Each path below is one point turned by a fixed rotation once a step. After each direction that follows a path, write how fast that rotation turns it, in deg/step (0 if it stays still).
Each turn is a multiple of 5 degrees from 10 to 175, or 0.
Each row of a path follows its step; steps can be skipped.
path 1
step 2: [ 20   6  14  21  17  12  14   5  16   1  30  -7   5 -10 -21  -4  -1   9
   1  -2  15  16   0  -7   2   4  -2 -21   4  18  18   5 -25   1 -10  -8
  26  -4 -10 -16  11  -9 -16  -2   2  28 -21 -19 -32   5]
step 7: [  2   4 -17   0 -19 -16  17  -6  14   7  -1   1   2  26   4  10   8  -5
 -28 -11  -7 -15  14 -16   9   5 -11 -33 -10   8  17   0 -26  -6 -14 -42
  -9   9   1 -12   7   9  21   2  11  16 -11 -19  16  -2]
step 8: [  1  -6  -9 -15  -4  -4  -3 -10  17  11   9  34  -1  19  -6 -26  -1  -7
  21  27   5  -9  11  25 -12   6  -3 -26 -12   3 -11   5 -16   0   7  15
   3  -9 -23  14   0  12 -14   7  -6  32   4 -24  -7  17]
step 13: [  5 -11  -7   8  -1   9 -28  15  11   1  18 -26  31   0  -8 -20  14   4
 -24  -5  17   6  10  -6  18  18   0  -9  -1   7  -4 -11  -4   2   1  -9
 -31 -27 -10   8 -13   0  -7   4  17  35   1 -15  -9   4]
step 15: [  6   5  -4 -16   1 -18  21  17   3   8   0  21  -8  11  -6  -4  14 -17
  17 -14 -22  13  -1  10   1  25   3  12   8 -11  12  18 -19 -23   4   9
  19   0  -8 -34  -6  -2  23  -4  -1  27  -3 -12  -9 -29]
step 17: [ -2   9 -14 -16   4  18 -18   1   1  -2  32   9  -1  20 -20  -3  21 -11
   6  24   8 -18   6 -12 -10 -22 -10 -13 -25 -15  33  -9  17  23 -20 -14
  -3  -7  -1   7  -6  10   4 -11  -4  13  -4  12 -15   7]
step 19: [  3  -7  -4  -6  -2 -11   5   2  13   5 -11  22   6  30 -11 -24   1  21
 -38 -10 -12  -9  23  20  21  10 -10   6  -6  11   6   5 -23 -16  39  -6
   1  19  -3  19 -10  -3  -9  -7  -2  11   3   2  -3   7]
step 22: [ -3  13   4   4  -1   1  -8   4  -8  -9  15  -6   4   9 -21 -37  -7  20
 -16  -3   3 -13 -19   2  37  -2  -9  11  -2 -10  20   9 -29   2  -9  -3
  17   1  26   2 -13 -14   2 -21 -13  31   0 -16  -3  -1]
step 24: [ 17 -20   5 -26   4   6   9  26  17  15  -5  18  23  15 -21 -15   4 -15
 -12  15  -8  27  16  -3  -7   3  -2 -16  16 -27  -5 -11   7 -12  -5  16
 -22  -6  -8   4  -7   1   0  15   6  14 -20  17 -15  -6]
step 27: [ -7  -7   5 -24  -5  -5  15 -17  -8  23  -1  26  26  13  -6  -9 -14 -30
 -23  -3  -6 -32  11  -3  22   5   1  -6   4 -29   0  16   7   7 -15  10
 -15  15  -5 -12   0  13  16  -3   2  18  -5 -15  -5 -13]
[  2  -3  -1   3   2   3  -1  -2  -7  -4   6   0  -2  -2  -1  -1  -1   1
  -5   1  -3  -8   3  -2   0   2   6   2   3   5  -2   0   1  -4   2   7
  -3   2  -5 -11  -3   5  -1   3   0   4  -7   8  -3   9]  100
[ 5 -2 -3  4 -1 -2 -2  1 -1  4 -3 -5  3  3 -1 -2 -5 -9 -3  6  5  0 -4  7
  0  3 -1  5  2 -2  6  2 -2  0  0  7  2  6  3 11 -2  7  2 -4  3 -4 -4  0
 -2  7]  135
[ -9   0  -2  -2  -3   1   1  -3   2  -3   7  -2   2  -5   0  -3   3   0
  -4   2   5  -1  -7   4  -5   0   1   3  -2   0  -5   4  -3  -5  -8   9
  -7   2  -5   2  -4  -3   1  -6   3   3   2  -3  -2 -10]  155
[  0  -4  -4  -4   2  -5  -3   2   3  -2  -2  -4   4   4   0   5   8   3
  -6 -10  11  -9  -3  -9  -2   3  -3  -2  -2  -3   0  -3   2   6   1   4
  -3   1  -2  -1  -3   0   4   3   0  -5   4   0   2   5]  110
[ 2  1 -6  0  2  5 -7  5  1 -5 -2  7 -2  1  2  1  9  0  0  0  3 -4 -1 11
 -3  0  0  0 -5 -7 -1  5  1 -6  5 -3  3 -1 -4  6  4 -5  1  1 -4  3 -2 10
  1  0]  160
[ 0  2 -3 -1  3 -1  9 -5 -2 -4 -1 -7  2  3 -1  1  2  5  8  0 -1 -2 -4 -2
 -5 -3  0  1  1  2 10  4 10 -7  2 -5 -4  4  5  0 -3  2  5 -7 -2  6  1  2
  2  2]  135
[  1   3   1  -6  12  -2  -1   1  -7  -1   1  -1  -3   2  -3   1   3   1
   4  -2  -3  -2  -3   6  -1  -2   5  -7   7  -2   3  -6  -5  -3 -11   2
   3  -3   0   3  -6  -3   0   0  -6  -5  -2  -3  -2   2]  55
[-11  -3   2   4   6  -5   6   6  -4   3   2  -2  -3   3  -9   4  -4  -1
  -7   0  -1   1   1   1  -3  -5   2   7   1  -9   3   2   0   5   3   1
  -2  -5  -1   0   0  -2  -5   0  -1   6   1   3   8   1]  10
path 2
step 2: [-17  14  -5  23  -8   7 -12 -11   8  -4  15  27  -6 -23  -3   5  -5  -2
   3 -14  33  21 -12   0 -12   6 -15 -10  22   0 -17  -3  -2  -5  12   2
   5   4  14  15 -23 -18  28   3  -8 -18  -5  -2  14   4]
step 3: [  6 -12   6  -6  -7   8   2   0  23  -5   4  -2 -11  16  10   9  29 -19
   1  -5  10   3  19   0   7   5  -1  10 -19  -3  -3  -9   2  12   3 -33
   4 -16   8  -8 -19  12 -34  10  -9  37 -10  -7  20   1]
step 4: [-10 -20 -24 -13   1  -3   4   1  11 -16   8 -19  -2  -4 -13  -5 -26 -16
   9 -13  -3  -7   6  -1 -10   6   3  25 -14  16  20  -9  16  -2  -3   8
   7   5 -22  -1  26   1  38  -3 -13  -7  14 -17  10   9]
step 5: [  9   1  21   3   0   9  -2  -8 -31   6   0  -3  -9 -14  14 -22  -5  17
  21 -16 -23  16  -2  -9  11   0  16   5 -10  -8   7   9  17   5 -21   2
  18  -1  12 -19  13 -13 -25 -24  10   1 -14  17 -12   5]
step 10: [  7   1  12  19  23  14   1 -10  -9  -4  14  27   5 -25  -2  -7  -1 -18
 -24 -20   2  10 -17   2  20  -1 -15  21   8   1   1  10 -19   8 -24   2
  16  -7  17   6 -14 -19  -7  -1  14 -20 -10  12   6  -1]
step 17: [  1  15  10  -4   0 -24   5 -19   0   5  -8 -23  -8 -12 -12  10   4   8
 -15  13   5 -24  13  -8  14  15  19  -1  22  -8  11  -8   7   3 -17   7
   7  10  -4   3  12 -29  22  -2   4  -9  11 -37   4 -20]
step 19: [ -6   4  -1  -5  14   6   8 -15  20  19 -17  20  -6   3   8   1  27   6
   8 -16  -5   1 -15 -17   5  -3  -6  12  13  -9   5  17 -19 -18  27  13
 -17 -14 -20   2  -3  19  16   5  -7  18  -3 -25  12  13]
step 21: [ 13  -3  -8  -1 -21  -6  -4   6  22  -3  -8  -8   1 -13   7  23   7  -2
  19  11 -23 -13  -7  21  10  16  15  19 -41  -7   7  -3  21  -7   7  -2
   7   9  13 -18 -20 -13   5   7   3  25 -12   8   8   2]
step 24: [  6   0 -10  -5  -9   3   6  -6   1  17 -15  -6   4   4 -18   6  10  12
  -8  -9  -6 -12   2 -24 -30 -10   6 -34   8   7  -2   5 -13   0  21 -11
 -22 -26 -15  -9   4  11 -17  30   7 -19 -23  -2  -5  -3]
step 25: [-12  17  -1   5 -32 -11  11   1 -14 -24  10   3 -23  -3  -7  28 -19   8
  -5  11  26   0  -3  11  -2  -2  17   0  13  -6   1   7 -15  -2 -11  -8
   1  12  21  -2 -13  -7   6   2   2  -3  35 -26   4  -9]
[ 0  0  1  5 -6 -5  1 -3 12 -3  2 -6  0 -1  1  3  0 -2  3  3  1 -2 12  6
 -1  2  4 -1 -2 -7 -3 -2  4  1  1 -3 -3  1  2  6 -5  4 -1 -2  6 -5  4  2
  7 -3]  80
[ 5 -2 -1  4 -1  2 -2  0  1 -3  4 -3  8 -4 -5 -1  2  4  2  1 10 -1 -1  8
 -6 -1 -3  2  0  4 -1  4  2  3  2 -2 -8 -4 -2 -7  7 -2 -3  5  3 10  2 -7
  2 -4]  85
[ 0 -1 -3  0 -3 -1 -4  5 -2  2 -5  0  5 12 -5 -4 -4  9 10  2 -4 -5 -1  0
 -3 -2  0  6 -8  2 -7  2  4  1 -3  6  1  3  5  3  0  2 -1 -1  4 -1 -5  2
 -2 -1]  45
[ 3  1  4 -1 -5  2  0  5  3  1  0 -1 -3  0  2  2 -1  0  3 -2  3 -9 -5 -4
  6  8  5  3  8 -2  3  5  5  2  5  9 -5  4  5 -2 -6 -2  3 -3  0  5  7 -3
  0  7]  175
[  2   2   4   7   1 -10  -1  -3  -4  -2  -1   3  -7  -1  -4   7  -3   1
  -1   4  -1  -7   1   5   1  -2  -4   1  -1  -1   3  10   1   3   6   0
   0   1  -5  -3  -3   9   2   1  -5  -1  -6   1  -6  -4]  10
[ 3 -1  9  0 -6 -2  2  6 -5 -8 -1  1 -5  5  6 -1  2 -3 -4 -1  6  4  2 -3
 -1  1  0  7  1 -4 -4  4 -8  7  0  1  6 -2  6  0  6 -3 -3 -4  2  2  0  3
  0 -9]  145
path 3
step 0: [  4  -3   2  16   4   7 -12  12  10  -7 -17  -7   3 -10   7 -20  -7   4
  -4   1  -1   1  -5   2   0 -23  25  -9  10  39   1  17   5   9  15  18
   7  23 -36  12  -6  13  17  -2 -31 -34 -16 -22 -14  14]
step 1: [-19  10   7 -26 -19   0  -1   5   0   0   9 -10 -21 -14 -26   9  -8  11
 -10 -13  -6 -28   8  11   0   6  21 -14  -6  11 -10 -16   4   7  -4   1
  24 -31  13  11 -10  36   9  -8 -13  21  -8  18 -29 -16]
step 3: [-16 -18  -9   1   0  13  -6  -7  -3  12 -26  -9   0  -1   7  -4 -14   4
  15  20  -2   2  11 -38  -2   1  10 -13 -18 -14  -1  28  20   7  -9  16
   8  13  -9 -27 -38  -1  -7 -37  -6   9 -10 -20  17   1]
step 8: [ 17  -4   4  23 -16  15   4  11 -17   1   2  -6 -21 -16 -25  -2  -6 -10
 -18  17 -26   7 -10  18   2   8 -21 -41  17  -9  -6  -5 -11  -6 -31  37
   4  -9  -2   9  18 -18   2  -3 -11   6  10   6   4  -2]
step 12: [ 21 -23  13  36   2 -17 -13  -8  -5  -1 -13  -8  22  -4  -4  25  13   3
 -20 -32 -20   5  15 -10  -5   7   1  -9  -9   9  -2  21 -13  24  19  -2
  -4 -10  -6  -7  -5   0   7 -30  19  -9  11 -28   7  13]
step 14: [ -9  11   1 -16  19 -26  -1   6  -6  10  10 -30 -23  12  -8  32  -2  17
   8 -23  -5  -2 -15 -12 -13 -13   8  16   6 -17  21 -21   2  12 -28  10
  10 -28   9   3   7  -3 -21   8   5  13  16  26 -17   1]
step 15: [  0   0  -5 -12  24 -16  -5  -1   8 -28  16  -4 -10  12  18  -1 -11   4
   6  12 -20  10  28  -4   7 -16 -38 -15  11 -10 -10  19  -6  -2   8  14
 -18  -6 -15 -16   2 -20   3 -25  27 -18   5  11  26  18]
step 19: [ 22  -2  -2  -7 -13 -22 -14  12  -3 -15 -22  18   1   7  35 -22 -24 -12
 -21 -18  22  -5 -17 -10 -22  -8  12 -13 -12 -10   3   3   4   6  28  17
 -14   1  24  -1 -35   3 -12   5  -8   9   5  -4  12   5]
step 23: [-16  -3 -12  -4  -1  11   5  -1 -19 -11 -20 -23 -22  -8  12   1  10  43
  -3   0  32  -6 -10  14  -8  11  -8  16  33 -14  17  -9  21 -23  18   5
   9  -9 -10 -19  -5   4  -5  11  17 -17  11  -7  -5 -19]
step 27: [  8 -19  -1  -2  12 -20 -12  14  14  -1  15 -21   1 -11  15  25  -8 -19
  10  10   2  -3   6  14   9 -10 -13   6  16   0  36 -19 -19  12 -19  28
  11  10  13  -5   4  -2 -25  27  12 -19 -25  13  -7  19]
[ 2 -3  6 -4  0 -2  0  0 -1 -1 -2  5 -3  1 -8  1  3  3  5 -5  3  2 -1 -2
  9 -1 -1 -5  4 -3  7 10  0  1  6  0  8 -3  5  1  8 -6 -1  5 -4  0 -4  3
  3 -6]  115
[  0  -7  -2   6  -5   3   3 -10  -2  -2  -4   0   4  -2  -6   2  -1   0
   1  -3   1   4  -3  -3   2   1   8  -2   9   0  -4  -1  -5  -1  -8  -1
   3   9  -3   4  -2  -3  -7  -1   5   0  -2   4   1   5]  80
[ 0 -5 -2  1  4 -6 -5  2 -4 -1  2  2  3  7  1 -4 -6  4 -6  0  5  3  1 -2
  7  6  1  0 -2  0 -9 -1 10  9  3  2 -1 10 -3  0  3  3 -2 -3 -4  2 -4  0
 -1 -3]  115
[ 0 -1 -6 -5 -2 -1 -7  0 10 -2 -2 -1  3 -1 -1 -1  2  0 -7  4  3  8  5 10
  0  3  4  6 -3 -2  5  4 -2 -2  1 -5  7  0 -3  1  4  1  3 -4  2 -8 -4  4
 -4  3]  65
[ 0 -3 -3 -6 -1 -1 -3  4 -3  5 -4  1  2  3  2 -6  0 -2  0 -5 -4  2  3  4
  3  0  0  8  5 -3 -4  4 -4  1 -3  6  2  2  2 -8 -9 -3  6  3 10  1  2  1
  8 -7]  85
[ -6   4  10   2  -8   5  -3   5   0  -5   0  -5  -3   3   5  -2   2   1
  -1  -3   1   5  -6   2  -3  -4   1   0   1  -1  -5  -1   1   5  -2   0
   1   0   4 -12   4  -2  -2  -4  -2  -5  -6   1   4   6]  95
[  1   3   1   0  -9 -12  -6   4  -2   1   5   0   1   3   4  -2   0  -4
  -2  -8  -2  -6  -4  -3   2  -4  -1  -3   2  -5   1   0  -3   1  -4  -3
   6   0  -7   9  -2   0   5   3   0  -2  -3  -5  -5   4]  55
[ -1   4   2  -7   2   3   2   1   1  -4   7  -4   5   0   2  -5 -12   1
   2  -2   0  -3   6  -8  -1  -2  11  -2   1   5   5   6  -1   2  -2   4
   1  -2   0   0   5   1   2  -5   6   3   0   1  -1   3]  25
